Each row is where one point has got to under a steady rotation. How many steps took it there?
The counts run from 0 to 366.
[122 131 127  92 157 116 109 132 168 109 121 105 131 113 125 101 121 146
 133 162 125 111 124 126 149 172  82 123 206 139 128  47  75 105 120 138
  92 164 147 136 172  98 137 157 123 103 119  89 144 127  98 146 167 101
 105 123 125  95  97 170 117] | 103
[ 90 131 130 130 143 166 102 183  97 118 144 108 140 139 153 126 175  81
 134 104 150 141 106 112 136  81 104 155 130 111 207 207 126 108 131 100
 133 136 136 126 119 132 113 104 101 125 110 132 152  91 137 164 160  99
 114 148 126 145 112  80 108] | 212
[110 171 181 112 111 101 143 132 137 106 140 142 130 150 138 108 101 121
 144 123 143 175 137 158 134 112 118 160  87 150 111 150 160 118 163 136
 155  84 129 175  89 118 135 173 187 126 163 122  92 122 135 119  83 147
 170 137 117 131 124 148 153] | 246
[133 187 143  98 107 113 126  91 158 121  95 116 167 126 129  75 129  99
 150 115 132 139 157 152 129 104 120 112  84 121 102 180  99 149 147 132
 160 103 107 147  85  86 114 172 171 114 165 123  96 145 135 125 145 136
 157 152  79 123 148 109 147] | 251
[128 101 136 132  94 170 113 136 109 171 107 147 126 135 126 162 135 138
 168  94 110 107 157 149 128 125 136  92 136 143 117  78 140 182  63 120
 111 120  81 154 141 156  87  78 114 101 151 166 167 150 121 144  70 162
 123 148  92 118 150 131 126] | 146
[ 75  67 146 123 141 114 124 151 127 121 132 130 103 126 127 121 102 140
 147 109 138 134 137 130 113 120 120 153 129 217 133  94 161 133 108 156
 136  99 139 154 152 100 128 118 159  95 132 154 196 101 112 132  65 118
 128 120 149 123 121 175  95] | 159
[164 118 124 103 167 159 109 117 169 119 120 138 147 123 169 123 108 155
  93 146 147  78  91  97 143 129 114  90 154 157 123 103  82  91 102 128
  99 174 146 135 161  64 135 100 158 135 118  84 189 105 103 152 150  86
 138 119 137 106 114 139 116] | 105
[166 175 150 132  85 116 140 111 148 106  77 120 131 185 128 122 115 110
 132 149 153 145 127 139 149 146 113 149 114  76  84 152  97 110 155 109
 132 100 106 107  86 104 139 165 145 144 172 115  89 145 134 119 200 111
 127 131 120 119 149 117 152] | 278
[ 78 100 152  95 111 126 169  99 142 112 106 102 134 125 143 106 120 116
 152  88 111 127 145 162 113  83 118  94 139 160  75 110 100 170 120 121
 147 112  96 148  93  96 122 195 143  99 132 110 167 159 140 160 147 125
 108 171 109 168 128 136 105] | 172
[187 122 149 146  79 183 146 135 119 135  78 127 149 118 154 179 122 167
 119 132 149 109 130 153 177 168 119 120 151 103 102  69 112 149  91 103
  83 155 105 118 107 133  86 113 118 139 145 101 173 136 114 145 130 137
 132 144 108 109 137 151 132] | 118
[206 176 146 117  85 129 110 108 140 139  94 123 137 152 124 129 138 101
 114 152 145 128 157 128 159 181 123 109 123  91 122 145  98  90 139 106
  93 142 123 100 119 134 125 110  93  84 133 115 103 143 115 132 192 118
 147 142  88 142 172 100 153] | 280
[109 151 131  91 199 129 117 127 152 167 140 155 171 103 120 109 116 146
 124 164 120 123 118 123 141 128 146  94 150 159 164 143 100 136  92 147
 148 155 153 158 151  81 122  94 148 154 125 142 144 105 125 116  81 140
 169  83 142  50 123 121 155] | 78
[130 178 106 140  82 147 124 132 149 125 123 119 113 147  78 135 175 127
 159 148 128 120 129 121 145 174 120 137 166  62 129 104 113 112 148 100
  82 141 116  57 169 114 105 134 111 131 161 158  96 116 131 124 146 131
 107 119  99 102 136 104 135] | 44
[126  92 117 131 126 144 127 176 116 121 148 157 109 167 113 139 151 106
 143 148 144 107 105 111 138 126 103 194 112 151 174 155 164 121 126  76
 155 154 118  99 113  82 121 113  84 128 133 164 171 119 146 143 174 115
 115 162 136 165 144  69  82] | 207
[127  72 124 133 156 169 125 153 101 169 113 148 143 163 160 165 124 120
 119 152 149 102 111 114 145 132 139 154 158 144 158  93 101 126  82  99
 132 144 118 110 126 110 111  65  73 160 113 165 201 125 104 144 144  96
  99 117 151  92 147 136  99] | 129
[110 170 107 142 112 150 159 126 154 127 115 128 131 152  79 111 160 110
 178 157 142 134 119 120 166 150 144 139 168  65 121 115  95 137 132  93
 125 144 117  63 123 131  79 151  95 174 174 166  87 122 144 115 171 142
  94 110 139 103 119  96 128] | 43
[159 108 182 121 147 159 145 144 109 125 104 118 110 125 164 125  75 142
 110 146 142 141  84 144 168 191 143 132 200 153 137  71 107  98 130 112
  96 146 125 125 131 147 138 124 113 110  93  74 149 123  87 152 145 119
 112 133 137 133  98 172 153] | 111
[133  85 137 129 189 124 152 109 162 104  96 115 104 120 122  96 104 145
  92 169 156 117  99 109 120 158 144 114 146 202 100 148 126  88 103 137
 153 149 161 117 144 100 155 134 126 134 100 111 142 121 140 123 147  82
 100  92 205 122 124 150 121] | 345
[142 101 110 135 185 117 134 120 183 122 124 100 149 124 104 110 154 186
 104 178 132  94 156 131 133 155  99  92 156 167 107 138 118 135  74 160
 135 141 159 146 115  93 123 168 131 107 113 110 130 123 158 106 137  99
 111  81 177  85 120 168 119] | 342
[106  67 173 136 151 187 114 158  88 164 137 107 147 125 173 156 127 118
 132 106 135 137 129 124 118 119 121 130 176 119 175 132  99 103  82 130
 100 140 157 142 158 173 126  66 106 116  97 120 156  95  96 157 104 105
  89 108 131 120 107 126 131] | 134
[103 111 163 120 109  97 154  89 153 146 100 123 129 136  96 108  98 121
 154 109 112 151 150 139 104 147 157  95 145 141  56 156 110 111 110 180
 111  80 140 153 138 141 150 149 155  95 129 105  81 142 114 107 117 117
  99 110 125 132 127 177 162] | 328
[ 85 176 118 119 123  98 100 112 157 162 126 168 130 134  69 106 121 140
 177 148 105 116 126 105 127 170 158 131 156 128 144  59 114 125 141 158
 114 144 133 123 176  89 112 104 133 114 168 173 134 120 117 115  92 147
 140 105 117  62 136 121 128] | 72
[130 162 124  85 144  78 131 107 174 127 119 156 120 160 113  67 104  75
 136 160 133 137 133 137 135 140 129 143 112 157 134 143 105  96 181 108
 169 144 123 131 108  71 175 151 113 109 140 135 109 148 131 124 178 110
 152 139 137 145 181  81 109] | 258
[ 98 147 159  81 160 133 135 119 155 136 143 130 134 120 126  91  80 144
 152 132 111 169 117 120 138 153 153 106 188 148 132 115  91  91 130 174
  99 131 147 155 161 144 158 154 179 124 114  82 103 111  83 154  83 137
 137 119 130 122  88 161 173] | 84
[ 71  91 164 109 164 133 128 128 112 148 144 110 124  92 154 115 115 102
 140  87 133 148 137 154 102  97 127 120 170 178 149 123 121 127 116 150
 127 105 133 186 132 159 150 132 123  71  92 128 152 116 107 170  89 126
 104 147 139 158 100 172 118] | 162
[160 153 156 107 157 101 105 129 160  98 125 133 118 143 130  90 111 125
  82 171 170 141 105 115 168 150 122 179  96 166 131 175 152  69 169 117
 143 131 149 136 112  80 145 134 159 136 143  93 145  99 129 135 166 104
 180 113 158 115 144 116 136] | 266
[ 89  78 127 112 120 106 105 116 132 167 115 156 114 132 103 140 103  99
 156 103  94 108 165 123  95 128 148 107 145 185 134  73 140 131 107 131
 126 134 104 143 181 103 153  72 113  84 141 186 196 149 112 140  83 125
 114 158 108 144 166 130  99] | 151
[ 73 186 164  97 130 107  87 146 144 129 172 111 118 122 128  79 129 110
 157 113 137 164 165 118 101 105  96 157 119 135 171 187 126 103 171 162
 142  93 162 174 125 129 151 144 161  73 124 127  96  90 111 141  88 119
 146 123  97 120 119 130 150] | 241
[141  98 154 110 152 145 146 150 147 102 147 144 114 133 156 155  98 192
 110 156 135 123 116 127 168 155 112 150 153 123 115  79 114  92 117 140
  97 150 151 130 144 109 151 149 171 142 129  86 153 109  93 142 119 107
 149 112 140  96  86 186 122] | 108
[ 87 166 123  88 182 134 127  98 164 158 119 148 171 129 113  71 118 121
 163 154 120 120 130 110 127 131 155 100 172 130 151 123  73 119 102 143
 142 167 131 128 167  88 126  94 121 159 127 163 122 116 112 111 115 128
 126 103 122  72 136 108 126] | 74
[106 110 149 123  99 153 149 149 110  66 119  92  77 133 155 127 132 134
 130 100 153 127 109 124 137  96 103 144 115 155 103 155 134  91 161 110
 108 103 123 130 116 103 120 178 167 111 124  97 161  99 134 174 156  86
  93 172 111 195 100 140 109] | 191
[164 122 154 124 147 156 145 143 126 100  97 143 138 120 179 152  88 169
 100 147 150 122  90 126 178 140 129 140 141 149 114  94 122 104  91 137
 120 154 130 118 120 102 101 120 179 164 147  71 180 110  97 145 143 103
 135 110 143  95 107 187 132] | 109
[171 177 150 141 129 169 132 124 128  78 121 100 114 105 118 121 150 164
 105 131 198 130  89 117 175 158 151 134 133 137 119 182 153 135 140 106
 121 125 138  89 113 118  69 145 153 177 146  88 113  68 155 128 153 125
 143  93 138 116 101 128 148] | 31
[119  94 107  88 149 139 119 137 145  88 147 121  89 107 142 129 146 123
 105 106 134  80 118 119 115 101  92 102 119 195 132 130 150 101 141 100
 127 158 131 131 143  71 145 146 157  82 112 117 208 109 139 167 143  90
 130 172 111 178 129 114  74] | 183
[122 119 119 116 177 128 106 103 169 126 163  98 132  85  84  95 153 139
 106 113 146 156 150 127 118 123 145 112 116 186 157 214 158 131 123 141
 155 122 174 167 136 127 119 129 112 111  98 147 115  92 152 122 108 143
 164  79 157 115 132 105 153] | 0
[138  76 115 103 114 170 145 126 127 139 113 181 140 175 143 178 114 128
 143 145 112  82 126 112 125 141 124 109 152 119 115  80  88  81  86  99
  98 165 102  88 161 118 140  72  91 136 115 136 181 150  85 149 150 122
  98 144 116 142 151  96 100] | 124
[162 101 121 137 103 172 168  90 142 129 104 124 108 127  88 144 137 141
 108 137 120 111 121 131 127 188 135  67 184 111  76 130 114 118 102 114
  80 180 100  89 125 144 144 148  80  94 113  94 107 150 136 143 153 138
  86 132 117 162 121 120 145] | 359
[134  78 114 107 181 126 148 100 182 132 128 133 142 131 109 105 133 174
 108 167 118 100 144 129 107 129 119  92 152 169  91 163 119 113  81 154
 139 155 157 130 119  86 151 155 114 123 106 115 131 126 148 114 143 101
 115 103 169  97 130 130 137] | 341
[152 123 174 163 144 127 118 154 116 143 118 122 153 158 147 132 137 122
 118 150 173 170 128 123 147 149 127 161 131  73 146 189 135  95  97 126
 141 107 158 127 110 163 127  90 102 135 127 104 107 101 101  99 148 101
 126  68 170  92 140 127 167] | 295
[ 83 162 106 112 112 110  92 144 139 156 147 119 154 121 108 109 172  81
 177 113 119 134 178 130 112  74  79 146  93 107 177 154 101 150 125 130
 142 116 122 159 113 104 108 142 118 105 164 177 126 141 140 137 125 134
 123 142  93  89 159  90 112] | 232
[151 145 126 133 124 165 155 151 153  62 138 118  99 140 114 123 142 173
 111 151 162 134  96 109 170 140 122 163 148 114 101 190 142 111 148 127
 123 126 152  97 118 108  94 179 174 167 131  96 114  72 138 116 154 120
 147  97 141 118  89 128 139] | 30
[145  91 155 119  90 168 170 171 118  88 120 139  88 139 156 153 150 140
 142 119 157 141 109 144 141 105  95 140 107 118 106 173 153 145 137 102
 122 109  89 141  75 120 123 196 145 109 139  94 143 128 137 171 146 129
 121 170 116 194 102 120 109] | 195
[128 137 174 135 134 115 149  89 138 161  91 101 121 101 123  89  79 127
 119 130 132 168 160 152 103 162 170  83 171 149  94 151 109 131  95 144
 138 103 153 161 125 185 145 125 112  98 112 120  68 141 105 126 102 135
 117 101 139 133 132 166 180] | 327
[177 136 160 147  91 168 140 148 107  98  92 114 106 113 152 142 145 118
 122 109 148 124 120 162 164 147 102 128 109 149 127 139 165 170 140  65
 130 149  71 116  95 144  78 147  98  93 156 120 152 143 155 155 142 139
 137 174 127 179 140 101 114] | 197
[130  64 147 115 109 146 142 124 111 171 106 174 129 161 118 182 101 128
 161 116 102 124 153 143 104 133 151 104 132 168 124 105 162 172  83 127
 131 136  90 155 134 150 142  83  98 107 138 168 172 160 107 137  77 170
 127 150 113 146 167 120 114] | 147
